First come named turns, each shown by rows before and after it. For each pair of rows after them, which turns, in which order, take the first row to the second? The first pair is done for you.
turn J925:
123; -200; 125; 141; 137; 58; 171; 26; 201; 99; -175; -19; -43; -75; 204; -105; 36; -34; -103; -65; 69; 8; 201; 294; 250; 149; -142; -65; 0; 104; 111 -> 128; -4; 185; 16; 167; 272; -266; 20; 100; 96; -68; -247; -201; -87; 150; -154; 73; 28; 22; -122; -15; 101; 169; 255; 67; 162; -108; -34; -24; 33; 28
84; -32; 114; 17; 2; 131; -136; -17; 97; 86; -48; -76; -182; -14; 30; -49; -78; -6; -72; -12; 7; -63; 82; 49; 53; 58; -13; -84; 5; -66; -52 -> 24; 17; 6; 22; 29; 138; -141; 32; 8; 120; 19; -102; -137; 78; 44; -9; 0; 8; -42; 1; -58; -125; 89; -65; -9; 83; 16; 1; 27; -132; -38
-242; -217; 50; 73; -42; -250; 244; 81; 65; -322; -53; 78; 164; -324; -62; -77; -115; -140; 25; -19; 109; 22; 21; -1; 10; 20; -98; -190; -100; 256; 250 -> -150; -52; 197; -53; -13; -6; -159; 19; -13; -347; 42; -101; 15; -407; -144; -153; -106; -142; 103; -102; 116; 147; -59; 55; -159; -19; -92; -212; -153; 228; 202
turn J280:
-82; 179; 127; -36; -23; -115; -192; 107; -58; 18; 77; 214; 119; -70; -242; -30; 270; 58; 18; -47; -243; 76; -185; -253; 7; -232; 121; 52; 172; 101; -1 -> 66; 153; 338; -70; 29; 121; -412; 15; -17; 69; 4; 143; -57; -146; -272; -75; 195; 37; 8; -66; -147; 170; -175; -81; 68; -176; 116; 12; 62; 103; -31
-61; -137; -17; -3; -302; -213; 294; -215; 37; -79; 290; 401; 181; 152; -23; 75; 8; -96; 351; 150; 33; 64; -115; -419; 36; -100; 91; -24; -23; -34; 30 -> -66; 19; 70; -158; -302; -184; 48; -194; 0; -228; 275; 260; 244; 11; -167; -36; 45; -70; 386; 101; -2; 253; -201; -371; -103; -193; 77; -76; -32; 43; 102
-29; -1; -46; -50; 15; -95; 3; 130; 17; -162; -4; -102; 109; -25; 14; -69; 121; 43; -7; 38; -83; 62; -62; 3; -110; -33; 4; -37; 29; 49; 27 -> 41; 3; 89; -72; 25; 51; -120; 68; 75; -78; -23; -140; 11; -42; 18; -98; 61; 31; -27; -17; -34; 105; -40; 79; -114; -14; -16; -44; -67; 49; 24
-70; 128; 170; -51; -48; -61; -114; -40; 326; -20; -183; -236; -21; -132; 195; -70; -233; -12; 48; -18; -87; -59; -52; -19; -64; 268; 33; -275; -194; 30; 4 -> -48; 59; 146; 16; -51; -48; 21; -62; 341; 60; -192; -154; -45; -43; 219; -5; -310; 8; 27; 4; -57; -162; 14; -15; -3; 320; 32; -241; -178; -7; -80
turn J96:
-11; -34; 185; -52; -118; 92; -235; -111; 73; -150; 15; 45; -77; -325; -148; 4; -77; -15; 104; 42; 97; 285; -233; 80; -35; -77; 31; -153; -5; -1; 48 -> -49; -193; 95; 98; -181; -153; 217; -103; 170; -100; -38; 243; 36; -230; -50; 100; -93; -4; -17; 87; 165; 142; -189; 65; 118; -63; 15; -118; 59; 35; 85
-19; 116; -241; -95; -93; 34; -31; -11; -82; 35; 158; 40; -285; 234; 298; 16; 45; -22; -51; -247; 105; -290; 86; -136; 15; 14; 67; 221; 58; -51; -80 -> -15; 236; -188; -222; -150; 102; -234; -40; -136; -36; 161; -48; -291; 187; 222; -24; 39; -14; 50; -273; 112; -155; -22; -71; -86; -83; 84; 227; 98; -14; -80
280; -52; 401; -65; 104; 299; -2; -101; 279; 163; -157; 46; -257; -144; 57; -157; -49; -175; -41; 1; 131; 36; 129; 359; -102; 25; -142; 11; -150; 17; -2 -> 230; -81; 403; -182; 33; 221; -38; -189; 285; 51; -186; 157; -218; -246; -92; -160; -36; -191; 69; 20; 179; 201; -58; 361; -120; -120; -106; -90; -97; 32; -6
-64; 54; -59; -79; -16; -132; 0; 64; -20; -44; 5; -92; 115; -98; 58; -53; 114; -36; 55; -42; -27; 183; 40; -10; -23; -99; -82; -38; 49; 126; 84 -> -92; 36; -63; -58; -5; -159; 147; 97; 11; 2; -15; -83; 112; -64; 85; -16; 77; -24; -18; -19; -39; 93; 82; 18; 41; -56; -66; -4; 49; 98; 127
turn J84:
-294; 128; 3; 220; 99; 61; 107; 97; -187; 374; 152; -61; 25; -40; 60; 27; 41; -28; -190; -7; -179; 1; 66; -209; -20; 31; 38; 277; 89; 8; -144 -> -347; 151; -19; 129; 12; 19; 25; 35; -210; 277; 173; 19; 57; -78; -58; 8; 4; -69; -91; -4; -139; 150; -161; -271; -102; -129; 93; 210; 90; -13; -165
174; 265; -180; -17; 72; 57; -192; -211; -72; 142; 74; -293; 50; 188; -111; 86; -158; 34; -23; 127; 26; -173; -59; -14; -15; -116; 15; 86; 150; 19; -97 -> 200; 235; -184; 16; 66; 66; -149; -205; -59; 155; 46; -233; 46; 235; -83; 105; -179; 22; -67; 109; 63; -217; -33; -15; 40; -91; 27; 119; 120; -1; -103
-57; 71; 62; 3; -12; -100; 30; 54; 70; -9; -76; -170; 127; -131; 8; -168; 84; -20; -135; 17; -18; 49; 0; 39; 3; 3; -127; -26; -32; 121; 99 -> -107; -90; 37; 21; -127; -120; 147; -101; 88; -54; -85; 87; 80; -80; -95; -79; -16; -65; -32; 41; 109; 102; -179; 10; 42; -93; -24; -27; 19; 100; 57
Then:
(2 to 3 turns a pair)
52; 104; 35; -214; 29; 345; -489; 91; -188; 23; 6; -128; -115; -212; -233; -43; -70; 183; 113; 58; -1; 236; -172; 114; -89; -161; 118; -77; -109; -84; -87 -> 31; -205; -214; 146; -9; 148; 225; 117; -108; 325; -13; 229; -74; 125; 37; 236; -129; 186; -97; 199; 77; -223; 83; -21; 242; 11; 118; 73; -88; -209; -98 => J280 J925 J925
101; 188; 143; -57; 70; 347; -391; -70; -74; 155; 102; -240; -248; -21; 79; -8; 32; 25; 116; -20; -23; -47; 77; -25; -144; 96; 15; 77; -73; -51; -115 -> 49; -71; -33; 185; 12; 142; 136; -42; 0; 315; 52; 68; -199; 186; 248; 182; -21; 16; -67; 89; 67; -324; 191; -41; 124; 187; 12; 142; -6; -119; -105 => J280 J925
19; 89; 90; -113; 103; 132; -259; 34; 62; -65; -13; -228; -96; -179; -33; -60; 54; 16; 52; -40; -27; 117; 21; 60; -99; 23; -9; -32; -139; 36; -30 -> 98; -102; 171; -15; 106; 127; 17; -37; 202; 13; -129; -100; -78; -147; -5; -7; -56; 8; -24; -32; 137; 46; 89; 175; 113; 115; -52; -21; -174; 77; -5 => J96 J280 J84
9; -16; 117; 113; -154; -282; 362; -191; 87; 0; -252; 149; -164; -146; -94; -20; -295; 33; 47; 63; 168; -21; 39; 4; 178; 178; 77; 190; 79; 203; 21 -> 44; 246; 91; 97; -21; 40; -110; -96; -48; 168; -56; -180; -402; -55; 102; -50; -204; 49; 36; 4; -35; -161; 281; -86; -46; 338; 71; 342; -21; -7; -62 => J96 J925 J925
-194; 353; -203; -130; 152; 78; 121; 76; 28; 46; 89; -119; 46; 189; 321; 123; -88; 110; -250; 164; -389; -104; 134; 29; -125; 60; -78; 234; -60; 16; 223 -> -79; 341; -75; -128; 181; 153; 89; 64; 124; 30; 6; -205; 22; 85; 321; 58; -113; 112; -296; 108; -351; -82; 197; 139; -75; 162; -116; 176; -140; 48; 262 => J925 J96 J925
-25; 126; 127; -89; 5; 27; -165; 40; 37; -173; 4; -155; 42; -121; -112; -169; 100; -19; 26; -34; -42; 205; -95; 35; -85; -88; 32; -80; 5; 80; 73 -> -29; 56; 139; -110; -36; -47; -79; 25; 26; -184; -34; -43; 94; -92; -142; -166; 41; -19; 59; 6; 9; 211; -166; 39; -39; -142; 42; -81; 51; 102; 71 => J96 J925
-220; -54; 23; 131; -90; -301; -108; 112; 17; -125; 116; 20; 296; 216; 7; 48; 92; 39; -221; -127; -97; 89; 65; -148; -38; 30; 0; -42; -19; 49; 2 -> 2; -123; 273; 167; 0; 42; -290; -86; 156; 69; 60; -28; -25; 250; 63; 62; -88; 4; -242; -153; 120; 101; 170; 96; 64; 151; -5; -48; -160; 12; -114 => J280 J280 J280
78; 197; 128; 164; 74; 76; -426; 33; 217; 87; -91; 27; -355; -102; 9; -38; 124; 46; 44; -183; -206; 110; -101; 49; -46; -129; 35; -99; 61; 76; 0 -> 63; 82; -18; 362; 79; 102; -207; 50; 223; 256; -29; 145; -405; 74; 125; 142; 86; 31; -16; -106; -199; -148; 2; -40; 81; -5; 39; 10; 69; -34; -53 => J280 J925
-345; -113; -293; 23; 68; 5; -4; 142; -22; 165; 125; -217; -266; 363; 216; 25; -63; 78; 30; 14; -21; -280; 207; -55; 2; 143; 68; 132; 138; -301; -110 -> -309; -5; -199; -133; 80; 179; -363; 64; -77; 106; 184; -288; -364; 296; 100; -35; -76; 72; 175; -49; -26; -90; 37; -2; -149; 51; 112; 51; 137; -304; -177 => J96 J280
32; 83; 228; -125; 438; -82; -60; 114; 82; 247; -163; -162; 207; -219; 35; -209; -6; 99; -189; -232; -219; -90; -32; -2; 89; -168; -26; -149; -213; 222; 65 -> -92; 129; 121; -222; 395; -153; -156; 104; -11; 136; -71; -86; 268; -221; -85; -195; -18; 85; -55; -216; -257; 30; -220; -116; -54; -301; 55; -173; -96; 198; 46 => J925 J96
-110; -44; -229; 72; -16; -102; 74; -42; -103; -133; 58; 187; 65; 214; 58; 64; -45; 84; 87; 35; -93; -139; -219; -150; -5; -27; -13; -16; 70; -141; -90 -> -80; -28; -183; 45; -18; -213; 98; -28; -42; -285; -12; 211; 184; 89; -47; 8; -13; 82; 99; 43; -86; -20; -286; -78; 14; -92; -36; -121; 86; -47; 12 => J280 J925
9; -290; 150; -187; -29; 26; 241; -415; -137; 71; -87; 276; -226; 112; -161; -161; -156; 109; -196; -27; 410; -132; 260; 74; 127; 16; -16; -9; -215; 224; 29 -> -15; 99; 165; -366; 77; 103; -321; -215; -282; -132; 51; -202; -157; -63; -165; -387; 70; 149; -129; -120; 126; 35; 285; 13; -227; 49; -45; -43; -288; 269; 137 => J96 J84
99; -79; 147; -184; -69; 157; -102; -105; 53; -95; 89; 3; -91; 25; -34; 27; -146; -7; 253; -31; 294; 125; -19; 52; -56; 28; -29; 89; -113; 79; -19 -> 50; -178; 77; -13; -70; 62; 201; -31; 121; -13; 11; 117; -3; 118; 70; 101; -154; -2; 116; -19; 318; -35; 74; 63; 65; 88; -76; 128; -85; 67; 3 => J96 J96
84; 256; 89; -84; 65; 226; -459; 39; -133; 109; 135; -281; -223; -23; 41; -15; 103; -22; 29; -88; -199; 18; 131; 22; -227; 47; -29; 29; -115; -100; -19 -> -132; 125; -300; 82; 23; -145; 167; 210; -128; 115; 141; -39; 58; 154; 157; 132; 204; 12; -92; 33; -262; -281; 221; -233; -81; 70; -22; 152; 53; -145; 42 => J280 J925 J280
86; -117; 330; 57; -31; 87; -45; -95; 67; 50; -200; 24; -216; -27; 216; -59; -147; -4; 31; 4; 82; -8; 63; 177; 287; 108; -108; 51; -154; 170; -83 -> -169; -44; -92; 93; -63; -113; 75; 74; -147; 98; 23; 125; -50; 200; 310; 128; 15; 42; 25; 78; -141; -203; 79; -218; 133; 65; -47; 206; -12; -2; -96 => J925 J280 J280
123; -80; 315; 20; 73; -15; 40; -41; 156; 65; -172; -73; 10; -154; -13; -144; -122; 76; -76; 33; 167; 71; 66; 262; 129; 116; -72; -83; -28; 193; 77 -> 125; 3; 334; -89; 61; 122; -261; -114; 107; 71; -109; -101; -86; -173; -39; -181; -80; 50; 39; -11; 115; 163; 15; 233; -31; 75; -43; -57; -43; 170; 2 => J280 J96 J96
-54; -96; -80; -330; 3; -296; 160; 255; -124; 153; 223; -67; -19; 37; -194; 190; 230; 62; 45; 58; -195; -293; -309; -102; 4; 75; 89; -79; -117; -50; 235 -> 117; -22; 155; -308; 148; -20; -63; 236; -8; 247; 162; -315; -223; -65; -114; 59; 195; 57; -50; -30; -174; -271; -129; 143; 47; 276; -7; -86; -298; 14; 235 => J925 J96 J96
92; 134; -8; -138; 68; 69; -253; 46; -43; -137; 42; -213; 153; -128; -39; 3; 110; 77; 7; -207; -305; 163; -87; -15; -137; 12; 11; 103; 112; -15; 41 -> 229; -88; 87; 59; 99; 287; -105; -139; 62; 124; -7; -94; -116; 62; 102; 143; -77; 71; -96; -183; -104; -67; 88; 69; 130; 190; -3; 178; 16; -182; -95 => J280 J280
116; 90; 72; -178; 2; 131; -119; -141; 100; -98; -2; -60; -68; -193; 184; -192; -53; -119; -119; -247; 110; 33; 161; 192; -84; 182; -115; 12; 6; 131; 149 -> 157; 100; 95; -232; -30; 181; -186; -221; 82; -43; -8; -1; -124; -148; 140; -127; -114; -142; -88; -229; 158; 38; 116; 186; -119; 156; -35; 22; -29; 121; 78 => J280 J96
2; 35; -186; 56; 26; 61; -104; 33; -60; 61; -5; 43; -22; 173; -36; -3; 12; 56; 42; -23; -39; -185; 74; -59; -63; 52; -65; 134; 30; -55; -123 -> 96; 29; -74; 68; 80; 99; -130; 15; 25; 79; 4; -1; -71; 137; 14; -15; -24; 48; 11; -26; -4; -102; 130; 45; -41; 98; -133; 125; -17; -3; -129 => J925 J96
-47; 39; -49; 222; 56; 157; 136; 35; -6; 133; -84; -151; -80; 159; 254; 71; 49; 117; -282; -5; -10; -245; 330; 119; 147; 137; -82; 138; -143; -165; -35 -> -29; 68; 43; -17; -112; 318; -263; -296; -95; 7; -20; 65; -278; 152; -96; 140; -166; 30; 110; -26; 165; 95; -136; 88; 17; -145; 118; 32; -75; -173; -220 => J96 J84
56; -69; 115; 107; -92; 120; -3; -80; 189; 9; -1; 25; -116; -29; -14; -111; -143; -4; -20; -17; 128; 77; 158; 142; 89; 47; 12; -136; 5; 22; 4 -> -80; 4; -71; 81; -144; -136; 122; 102; 115; -137; 53; 52; 145; -56; -86; -109; -6; 19; -7; -23; -19; 105; 59; -58; -19; -81; 48; -179; 68; 55; 101 => J280 J280 J280
8; -66; 104; -60; -43; -73; 46; -155; 92; -169; -165; 89; 121; -128; -111; -98; -5; -71; 90; -94; 77; 209; -209; 79; 7; -91; 19; -87; 17; 139; 63 -> -7; 73; 86; -125; 25; -71; -51; 2; 47; -209; -145; -104; 170; -190; -47; -188; 97; -25; 23; -126; -16; 226; -119; 122; -89; -37; -31; -118; -11; 151; 77 => J84 J84
61; -138; 168; 86; 31; 33; 170; 21; 160; -7; -125; -27; 1; -78; -4; -76; -93; 12; -162; -21; 68; 77; 75; 211; 135; 96; -56; -67; -96; 82; 93 -> 41; -61; 141; 68; 85; 161; 27; 68; 109; 72; -61; -153; -72; -52; 97; -83; -23; 38; -189; -37; 16; 7; 216; 192; 62; 177; -76; 2; -141; 37; 60 => J280 J96
41; -17; -107; 3; -47; 181; -130; 184; -176; 312; 71; -86; -102; 228; 314; -159; -123; 41; -51; 10; -132; -144; 214; -89; 166; -28; 59; 140; 46; -153; -51 -> 86; -191; 104; -53; -70; -123; 214; 177; -13; 35; -181; 6; 219; -43; 147; -325; -119; 35; -142; 17; 34; 90; 72; 216; 359; -157; -15; -57; 84; 195; 97 => J925 J280 J925
102; -405; 125; 353; -65; -318; 510; -78; 25; -183; -238; 198; 207; -86; 117; 128; -181; -46; -47; -44; 220; 28; -52; 343; 140; -99; 208; 25; 184; 150; -164 -> 55; 138; 59; 56; -11; 155; -550; -80; -332; -116; 180; -262; -99; 5; 98; 105; -34; -43; 205; -202; -98; 130; -108; 45; -432; -118; 324; 139; 97; -160; -365 => J925 J925
87; -77; 78; 139; 78; -342; 430; 134; 154; 48; 79; -17; 179; -164; 123; -52; 87; -123; -477; -58; 164; -34; 109; -42; 322; 139; -9; -25; 27; 166; 100 -> 166; -38; 107; 194; 146; -45; 212; 47; 101; 260; 128; -131; -75; -71; 247; -3; 5; -152; -456; -85; 159; -168; 264; -67; 336; 304; -16; 60; -92; 19; -19 => J84 J84 J96
52; -108; -104; 143; -67; -17; 106; -14; -12; 187; -42; 48; -22; 118; 145; 203; -43; 7; -47; 37; -14; -133; 173; 0; 69; 148; -39; 50; -57; -122; -46 -> -32; 90; -103; 70; -35; 9; -88; 139; -84; 86; 31; -115; 38; 93; 134; 125; 107; 44; -53; -11; -183; -99; 147; -67; -75; 97; -67; 45; -67; -136; 14 => J280 J96
-4; 25; -80; -82; -11; 315; -238; -150; -63; 161; 110; 69; -108; 151; -90; 70; -38; 50; 31; -16; 0; 80; -55; -149; -145; -22; 123; -41; -30; -154; -196 -> 8; 111; -60; -112; 15; 330; -297; -78; -52; 126; 127; -70; -35; 108; -45; 16; 54; 72; 23; -46; -85; 57; 18; -154; -205; -34; 97; -16; -9; -138; -167 => J84 J84
91; -38; 95; 188; 96; 355; -62; -426; -71; 214; -117; 170; -144; -55; 205; -125; 105; -74; 78; 172; 18; 2; -46; -14; 190; 69; 16; -4; -64; -137; -138 -> -164; 145; -145; 43; 16; -57; -21; -141; -216; -142; -10; 123; 259; -175; 56; -194; 346; -68; 141; 176; -216; 157; -231; -255; -60; -124; 10; -70; 102; -61; 37 => J280 J280 J280
-8; 3; -305; -19; -43; -111; 107; -60; -166; -100; 159; 77; 99; 80; 85; -38; 53; 78; 21; 51; 55; -229; 56; -72; 41; 165; 89; 188; -34; -1; -56 -> 161; -44; -111; 24; 22; 30; 54; -117; -22; -67; 23; -40; 10; -20; 144; -125; -33; 89; -76; 30; 124; -202; 184; 122; 134; 256; 32; 156; -138; 83; -41 => J925 J96
-120; 43; -136; 29; 238; 2; 89; 121; 51; 414; -214; 21; -97; 264; 67; 278; 71; -117; -123; -70; -30; 4; 169; -78; 160; -153; 29; -76; -37; 139; 31 -> -167; 26; -95; 3; 242; -91; 164; 193; 62; 297; -257; -40; 56; 165; 52; 221; 72; -82; -124; -49; -55; 64; 155; -47; 172; -137; 5; -147; -28; 239; 114 => J280 J96 J925
